Each path is a new rotation, seen through one point. The rows after it are directions, each followed by how far the rotation turns it, in degrees per step (0 if it stays put).
Each turn is a multiple of 5 degrees from 10 to 175, or 0.
Each row of a path follows its step; steps can be skipped.
Path 1:
step 0: [ 11  -4  -1 -20  36  21 -15 -30  21  -2 -11  36  32 -36  30   5  41 -25
 -46   4   0  39   9  47 -46 -21 -26  23 -26  18 -13  -2  59  19  15 -13
 -43  12   5 -16 -35  42 -56 -28  17  -9   7  30  33]
step 1: [-21 -25 -22 -23  -8   9 -22   1 -16  10  22  -6  28  13  15  63  10  29
 -15  73  -2   4  24 -26 -20  58  41   8  28   4  -2 -14 -50  38   1 -14
 -33 -57  -5  30 -13   7 -26 -52  -9  19 -24  -9   5]
step 2: [-40  21 -39 -17  -8 -20 -14 -29  37   4  15   0  26 -34   9 -25  11  17
  25 -31 -48  33  94   7 -21   8  -4 -44 -18 -19 -55  -5  22   7   3 -17
  20  -8  18   1  17   5 -45  12  13  35  26  30  24]
step 3: [ 40  25   0 -19 -17  25  27  23  -9  -8 -15 -26   1 -25  12   1 -24 -22
 -78   1 -11  35  57  -6   1  55  35   8 -25  34  35 -20 -24 -11 -17  34
 -53 -17 -24 -30  -7   3  -6 -29  14  39 -14  37  -9]
step 4: [-33  17 -18 -23 -22   2 -12  -2  27  14  12  -6   5   5   2  -2 -13  25
  24  13  51  49  80  20  -6 -46   4  25 -15  11 -23  18   9  44  18  27
  19 -38  24   2 -29 -21  24 -49 -23 -56 -22  42  23]
step 5: [  3  13  12 -15  10  14  10   6  28  29  17  41  10 -39   8 -15  48 -74
 -30  12   4  40   9   6 -36  34   4  10   5 -53  19  30 -23  50   9  42
  -4 -11  22  -7  36  40  -9 -34  17  55  -1  -5  15]
step 6: [ 13  11  -9   3  22  -6  10  11   0  26  26  -5 -25  21  11  -8 -25   6
 -11  19   5  88  16  -8 -11  -3  10 -40   0  23 -42 -29 -40 -11  62 -14
 -21 -30  15  39 -44 -28 -62 -34   8  -1 -32 -22  15]
step 7: [-31  14 -25 -15 -15  54  28 -73  11  -9 -36 -31  24  -3 -12 -35   9 -15
 -12 -28  12   7  27 -51  24  27  21  -5   3 -47 -47   2  -2   4   6  35
  33 -62 -14   4  -9  41  -6 -30  -2  33  10  13  12]
step 8: [-16  52   9  25   4  10  10  -7  17 -34  15   7   5  20  79 -32  -1   1
 -43  25  32  14  12  42 -26  17 -26 -36 -60  43  -5   3  41  -7  17  25
 -31   7  -8  -5   8  10 -27 -51  19  15 -38  18   1]
step 9: [-33  18   6 -35 -40  18 -28 -52  -9  13   2  14  26  -2 -29  49   4 -24
 -21  28  25  23   2 -20  11 -16  53 -13  18  23 -49 -11  -8  42  10  18
 -51 -24  13 -18  15 -21  22 -58 -57  14  -9 -21   3]
[-11  -3   1   1  -4   1   0   2   7   5  -7  -6  16  15   0   1   6   5
  11 -21   5   0   0  -3  -5  -7  15   2   4  13  -6  -2  -8   6  -6   1
   3  -8   9  12  -4  -4  10   5 -10   2   1  -3   8]
140
[  2   9 -17   6  12  -6   2  -4 -11 -12   2   3   3   0   7   9  -6 -11
   9 -11   5   4  -5   6 -11  11  -2   9  -2  -1  -8  18  -7  -8  -7   0
   8   7   6  -7   3   1  -3  -2  -6   7   4   9   3]
135
[  5   4  -6  -2  12   7   7  -6   8 -12 -11  -2  -9   4   1 -22   5   7
 -10  -4  -5  -5   3   4   0   2   1  11   4   3   5  -6  -2   3  -4  -3
   2  -2   1  -4  -1  -3  -7  -1 -25  -9  -6   7  -9]
90
